A single turn carries every row of the set below to another of its rows. Some are shown first; where does it send the rows asked next?
Z586: [-13  17  18  -4   3  16  -9   6   2  -9  -3  19  12   7 -16  -5  -1  12
  14 -14 -18   1   1 -21   3  18 -17   9]
Z541: [ -6 -22  -1  -7  -3  -2 -10  -1   1   7  -4  12 -11  -1 -17  10 -16   5
  16   0 -19  14   7   2  -2 -15  -2  12]
Z996: [-15   1  -9 -20  -9  30   6   5   1  -6 -11   7  10  19   9  -7  -7  -2
  11 -10   2  10  -1   4  -3 -14   3   1]
Z886: [-10  17   9   0   6   0  -4  18  17  -4 -11  14  13   0  -5  15   8   6
  -4  -3   4 -14   6 -15  34  -4 -10   1]
Z29: [-18   6 -14 -26   0  22   3   8   3  -5 -14  18  -7  10  -1  12  -8   7
   1   6 -22   8  -5   2  -5  -1   2   1]
Z32: [ -8   8   6  10  -2  -3   7  19  -9  18  15  17   0  -6   1   5 -20   5
  -1  -6 -23  -8   1  -2   0 -11  -6   9]
Z184: [ -9  -8  -3   0   2   2   4  16 -12  -8   6  -2 -12  15   2 -18  -4   7
  23  -1 -15  20   8   4  12  -5  -7   6]
Z284: [ 18   8  -1  -1  -6   6  10  15  -6  11  -9  30  11 -10  -9   5  -5  15
  16  -9   2  -3  18 -16   5   2   7   2]
Z734: [-14 -19   7   1  -5  -9 -10   0  -9  -3 -12   4  -6  14  -9   9  -3  -9
  20   7  -5   1   0  -1  -9   0  -5  11]
Z377: [ -9  -4   1   5 -12  11  -4   2  15  -5 -15  29  17   3  -5   0  11  23
  20 -14   4  -4   8  -1  10  13 -11 -12]
Z349: [ -7 -14  -8  -6   1 -11   0   8  -6   0  -3  -1  -8   6   9 -12  -9  -4
  24   0   2   0   2   2  -1   7  -8  -5]
Z997: [-10  11 -13 -10  -7  25   6  12  -1   2 -23  12 -10  15  -1  17  -8   4
  10   6  -7   5  -1   9 -11  -1   6   8]
Z833: [-13  10 -10  -9 -14  30   1   3   1   4 -15  -2   3  10   7  -2 -11  -6
   7   1   0   5  -7   8 -10  -1   4   9]
Z58: [-10   0 -11 -25  -4  27   8   3  -7 -16 -14  10   3  13   3   0  -2   5
   2   6 -13  11  -6  -6   4 -15   6  -2]
Z852: [-17   1   9   4  12   5 -10   6  -9 -11 -14  13 -11  17 -14 -12  -8   7
   2 -24 -18  -8  -1   0  20 -15 -20  -3]
Z537: [ -8 -12 -15  11  -6  -3 -15  -2  -6  -1 -17  10   4 -10   2 -15  -3  13
  -2 -12  -3 -13  -6   7  17 -17 -12  -4]
Z935: [ -9   6  12   1  -1   7  -2   6  19   3 -13  14  23  -2  -6   9   7   4
  -9  -6  -3 -16  12 -13  34  -6  -5   8]
Z717: [ -3  25   3   5   6  11  -7  20  10   3 -12   9  20 -10   3   6   0  12
   7 -14 -10 -10  16  -9  29   0  -6  21]
Z373: [ -7  28   4   4   9   6  -8  23   9  -6 -10   9  12  -7   1  12   5  10
   4  -6  -2 -11   6 -13  30   3 -12  11]
Z671: [ -6 -22  -5   1  -1  18  -4  -3  -4  -9   5   8 -11  -3   3  -2  -6  17
  21   3 -26  15  11  -6   5  -4  -7  12]
Z174: [ 10  18   3   0  -7   5  -3   8  -4  -3 -16   6   1  -5 -28 -10  -7  14
   8  -2   2   8  -7  -9  26 -11  -5  -7]
Z418: [-15  17  14   7 -22  -1  -3   9  -3   4  -2  13  19  -2 -20 -10   6   3
  -4   3 -17  10  -1  -1  12   7   4   8]
Z208: [  2  -1  10  10  13  15   7   6 -17  -7  -4  17 -14   1   3   7 -12   9
  10  -8 -18 -22   5 -18   8  -4 -13   1]
Z102: [-21  -9  -1  26 -14   1  -4  13 -11   4  -1  20  16   8   8   6   6  15
   5  -8 -10  -8   4   7  -1 -11 -10  14]
Z879: [ -4  12   9   5  -2  13  -2  10  12   8 -16  11  26  -4  -4   6   4   8
  -1 -12 -10 -12  19  -9  32  -7   1  21]

Z852 turns into Z102
Z284 turns into Z174
Z717 turns into Z886
Where do these go?
Z997 turns into Z58
Z734 turns into Z671

A single turn carries every row of the set below to another of its rows. Some are shown first; where does it send the rows asked next?
Z914: [ -4  10 -14  -9   2  18 -11  -5 -13   6  11  -9  -1   6  -5]
Z4: [ -4  10 -14  -9   2  18 -11  -5 -14   6  11  -9  -2   6  -5]
Z299: [  0 -21  -5   5   6   1   8  -7  17   7  -2 -18 -17  15   6]
Z747: [  4   5   6   2   0  24 -17   8  12   6  -3  19   2   2  15]
Z725: [ 10   2  -5 -13  11   9  -3 -12  11 -21  -7  -2  10   7  -3]
Z906: [ -5 -19   1   6   8   0  10   6  14  12  -5 -16 -10  12  -7]
Z851: [ -5 -15  -3   6  10  -3  14   2  13  14  -9 -11 -10  13 -11]
Z287: [ -5   4   2  18  -3  11 -18   4   3   2 -14  14  -3   3  20]
Z308: [ -3   4   1  18  -4  11 -17   5   2   4 -15  16  -4   3  18]
Z126: [ -7 -18   1   6  10   0   9   3  17  10  -4 -19  -9  12  -4]
Z767: [ -3   5   0  18  -5  10 -15   5   1   5 -16  18  -5   3  16]
Z919: [  0   7   6   2   3  24 -17   4  15   3  -3  17   4   3  17]
Z124: [ -8 -13  -4   6  12  -4  14  -1  15  13  -9 -11  -9  14 -11]
Z245: [ -4 -18  -1   6   8  -2  13   5  13  14  -7 -13 -11  12  -9]
Z166: [  6   9   1   2   0  21 -11   6   9  10  -8  27   1   3   8]
Z524: [-11 -13  -2   6  14  -2  11  -3  18   8  -7 -17  -7  14  -6]
Z17: [ -4 -14 -10   5  10  -2  11 -13  18   6  -6 -14 -15  17   3]
Z51: [ -1  16  -1   2   6  19 -11  -2  14   5  -9  26   4   5   9]
Z226: [ 21  -2  -7 -14   2   8   3   0   0  -9 -11   8   4   4 -13]
Z564: [ 21 -10   1 -14   0  13  -5   5   4 -14  -3  -3   4   2  -3]
Z78: [ -4  10 -15  -9   2  18 -10  -5 -14   6  11  -8  -2   7  -6]
Z659: [ 23  -8  -2 -14  -1  11   0   5   0 -10  -7   4   3   2  -8]
Z463: [ -8   8   0  18   0  10 -17  -1   5   1 -16  15  -2   5  19]
Z719: [ 12   5  -9 -14  10   7   0 -12   9 -17 -11   5   9   8  -9]
Z759: [-10 -12  -4   6  14  -3  13  -3  17  10  -9 -13  -8  15  -9]
Z819: [ -4  11 -15  -9   3  18 -10  -6 -13   6  11  -8  -2   7  -5]
Z449: [ 17  -8   1 -13   4  13  -7   0   8 -19  -2  -7   7   3   1]
Z476: [  3 -22  -6   5   3   1   9  -4  14  10  -3 -15 -19  14   4]
Z201: [ 12  -3  -1 -13   8  12  -7  -7  11 -22  -4  -7   9   5   2]
Z318: [ -3  15   1   2   7  21 -14  -3  16   3  -7  22   5   6  13]
Z913: [ -4   7  -2  18  -3   9 -14   2   1   5 -18  19  -4   4  15]
Z59: [-10 -16   0   6  12  -1   9   0  18   8  -5 -19  -8  13  -4]
Z570: [  1 -15 -12   4   7  -4  15 -10  13  12  -9  -7 -18  16  -3]
Z372: [  4 -18 -10   4   4  -2  14  -6  11  13  -7  -8 -19  15  -2]
Z395: [ -4  10 -15  -9   3  18 -11  -6 -13   5  11  -9  -2   7  -5]
Z264: [ -7   6   1  18  -1  11 -18   1   5   0 -14  14  -2   4  20]
Z565: [ -3 -17  -8   5   9   0   9 -11  18   5  -3 -17 -16  16   6]
Z856: [ -2 -13 -12   4   9  -3  14 -13  16   9  -8 -10 -16  17  -1]
Z682: [ -7   9  -2  18  -1   9 -15  -1   4   2 -17  18  -2   5  17]
Z571: [  3  13  -1   2   3  20 -10   2  10   9  -9  29   2   4   7]
Z718: [ -6   9  -2  18  -2   8 -14   0   2   4 -18  19  -3   5  15]
Z135: [ -4  10 -15  -9   2  17 -10  -6 -14   6  11  -8  -2   7  -6]
Z351: [  4 -21  -7   4   3   0  12  -3  11  13  -5 -11 -20  14   1]
Z251: [ -4  11 -15  -9   2  18 -10  -6 -13   6  11  -8  -1   7  -6]
Z613: [ -4  10 -14  -9   2  18 -11  -6 -13   5  11  -9  -2   7  -5]
Z969: [ 17   3  -9 -14   7   6   3  -7   4 -12 -12   9   6   6 -13]
Z319: [  6   6   4   2  -1  23 -14   9   9   9  -5  23   1   2  12]
Z375: [ -2  11   4   2   6  23 -17  -1  16   1  -4  18   5   4  17]

Z4 turns into Z395
Z449 turns into Z719
Where do these go?
Z919 turns into Z51
Z308 turns into Z463
Z570 turns into Z476
Z524 turns into Z851

A single turn carries every row of the set below to another of its rows. Some are shown first; where does it send the rows asked next?
Z25: [-12   4  -9   0 -13 -13  12   1   8   0   5   5 -17   3   3   6   4  -9
  19  18  -1  -9  14 -13]
Z905: [  9 -13   0  -4   5  -4   9   4  -3  -6   2 -13   0  -3  22   8  12  -8
  12   7  13   5  14   0]
Z505: [ -4  17   8   0  -8 -21  -9  -4  10  -8  -9  -5 -11   0  -5  -4  11   2
 -11 -13  21  -5  -5   2]
Z244: [ -5   5 -16   9  -5 -10 -23  -8   4  -8   0  12  -1 -13  -1  -1  14   2
  21  -2   4  -6   3   2]
Z794: [  5  21   4   0   5   3 -10 -13  -6 -13   9  12   6 -25   0  -8  -1  10
  -5  -6  -2  -1   1   4]
Z155: [-17 -23   0  -6   3  -9   3   9  -1   6   0   0   2  14  -5   5 -10 -12
  -4  -5 -13   7 -14   3]
Z702: [  3  -1   0   9   0  30   2 -11  -2   6 -11  -7   4  -1   0  -7   1   3
 -13  -1   7  -6   5   9]
Z118: [  1   1   1  -4   6   7   7   8 -10  -1   8  -4   9   2   5  19  -9   6
  -7   9  17 -25  -2 -14]
Z943: [-20  -3   1   1   5  -6  14   6  -7   8   2   2  -8  14  -6  11 -19 -18
   2   5  -6 -16 -13   0]
Z765: [ 15   4   6   2   2   8   3 -10  10   0 -12 -15 -11  -6  10   0   1  -2
   2  -5  14   3  20   9]
Z326: [-10  15  14   3   8   9  22  -9  -1  -1  -6 -10 -17  -3   7   7 -12 -13
   9   7   4 -11   5   5]
Z311: [ 13  -9   2   1   5   6 -11   0  13  -1  -9  -8   3 -13   5  -7   7   8
   3 -13  12  15   8   3]
Z658: [ -5  18   7   0  -9 -21  -6  -3   7  -6  -8  -6 -12   0 -10  -1   7   4
 -11 -15  24  -7  -5  -2]
Z497: [ -9  -1   2   3   3  -1 -15  -5 -12   6   6   8   4 -11   2   2  -6  10
   0  -9 -24  19   6   1]
Z683: [ 10  -5  -1  13   0  24   1  -5  -3   8  -4   4   2 -13   2 -13   1   8
   3   6  -5   9  11  -2]
Z646: [-19 -21   0  -5  -2  -4   2   7   3  -2  -2  -3   3  11  -4  -4 -13  -7
  -2  -8 -12  19 -13  -2]
Z222: [ -7  -6  -5  -8  11   5  -7  -9  -3  -6  10   6  16 -16   4   2 -15   5
  -4  -7 -16  10  -9   8]
Z934: [-12 -10 -12  -6   0   2  -4  -2  12 -11  12   5   9 -11  10   1  -8  -1
  23   4 -16  -3   6  -1]
Z583: [-17   7  -2   0   8  10  13  -9   5  -4  -8 -12   3   1  -6  13   0  -4
  -9  -6  19 -22 -10   9]
Z487: [ -6  25  13  -5  -6 -16   1   0  -2  -4  -1  -7 -13   4   0  18  -5   2
  -9  -8  17 -18  -4 -12]
Z670: [ -5  23   9   0 -11 -22  -6  -3   9  -4  -8  -6 -16  -1  -2   5   3   2
  -6 -14  20  -8  -8  -4]
Z832: [  9  -3 -14   4   0   7   2  -5   1  -6  -3  -3   6 -15  12   3  15   3
  15  11   7  13  11 -11]
Z604: [  7  18   6   4  -4   6  -3  -3 -15   7  -5  11  -7   2 -13  10 -18  -2
 -14  -2  -2  -6 -16 -13]
Z48: [ -3  -7  24  -6  13  -8   7  15  -4   0   4 -13  -5   3  17   6 -15  -5
   1  -1  11  -9  -1   2]
Z889: [ -5 -21  -6   0   3  17   6   2 -14   4   3  -5  14   1  12   1  12  -3
  -6  12   9  -2  -3   2]
Z390: [-21 -14  -2  -3   5  -8   6  13  -5  12   5   4   0  13  -8   8 -11 -14
  -4  -4 -10   0 -17   0]
Z165: [  8  14   6   1  -5   5  -2  -5 -21   6  -2   9  -5   1 -12   8 -19   4
 -17   4  -1   1 -10 -17]
Z337: [-20 -20   2  -5   3  -9   5  10  -4   7   0  -1  -1  14  -6   4 -14 -15
   0  -3 -10   7 -16   0]
Z716: [-20 -11 -10   7  -9  -4 -11 -12   2  -2   0   6   0  -8   6   4   2   3
  23  -4 -19   7  -1   5]
Z614: [-10 -19  -7   7   5   8   2  -2   1   2  -3  -5  11 -10   8 -12  16   2
   3   1   4  16  -4   9]
Z309: [-18   9  -6   1 -10 -21  16   7   5   1   7   0 -14   5   4  11   3  -9
  16  11  -1  -9   7 -15]
Z900: [-25  13  -3  -2   0 -20  13   6   4   0   5  -5 -11   9   0  14   2 -12
   4   6  11 -21   0  -7]
Z933: [ 11  16   4   0  -5   9  -3  -8 -19   5  -2  13  -5  -1 -10   9 -14   3
 -18   6  -4   2  -8 -14]
Z115: [ -9   7   0  -4  -1  -7 -14  -3  16 -15   9   6  -2 -20   7 -13   8   3
  16  -6   7 -10   8   7]
Z984: [ -1  10   2   1  -7 -19  -6   0   9 -15  -3   1  -7  -4 -13 -11  12   3
  -6 -15  24   1  -4   0]
Z580: [-13   0 -12  -1 -18  -2  10  -1   9  -5   6   9 -16  -3  -2   0   3  -8
  23  15   3   0   9 -15]
Z39: [ 10  14  -1   1  -4   5   0  -5 -16   2   4  13  -4  -7 -10   1 -17   8
 -17   7   0  14  -2 -16]
Z88: [-15   6  -9   0 -12 -14  15   1   6  -1   3   2 -18   3  -3   7   3 -12
  20  14   3  -9  11 -14]
Z615: [  5  14  -3   5   8  -8 -27   0  -9  -2   5  12   4 -15  -5  -3   7   9
  -2 -10   0   6   8  -1]
Z307: [ -1  10  18  -2   0  -1   2  -1 -12   6  -4   2 -11   7  -7  15 -26  -4
 -12  -8   0 -13 -17  -5]

Z934 turns into Z222
Z337 turns into Z165
Z583 turns into Z326
Where do these go?
Z984 turns into Z580
Z889 turns into Z702
Z900 turns into Z943
Z614 turns into Z683
Z497 turns into Z615
Z25 turns into Z155
Z309 turns into Z390

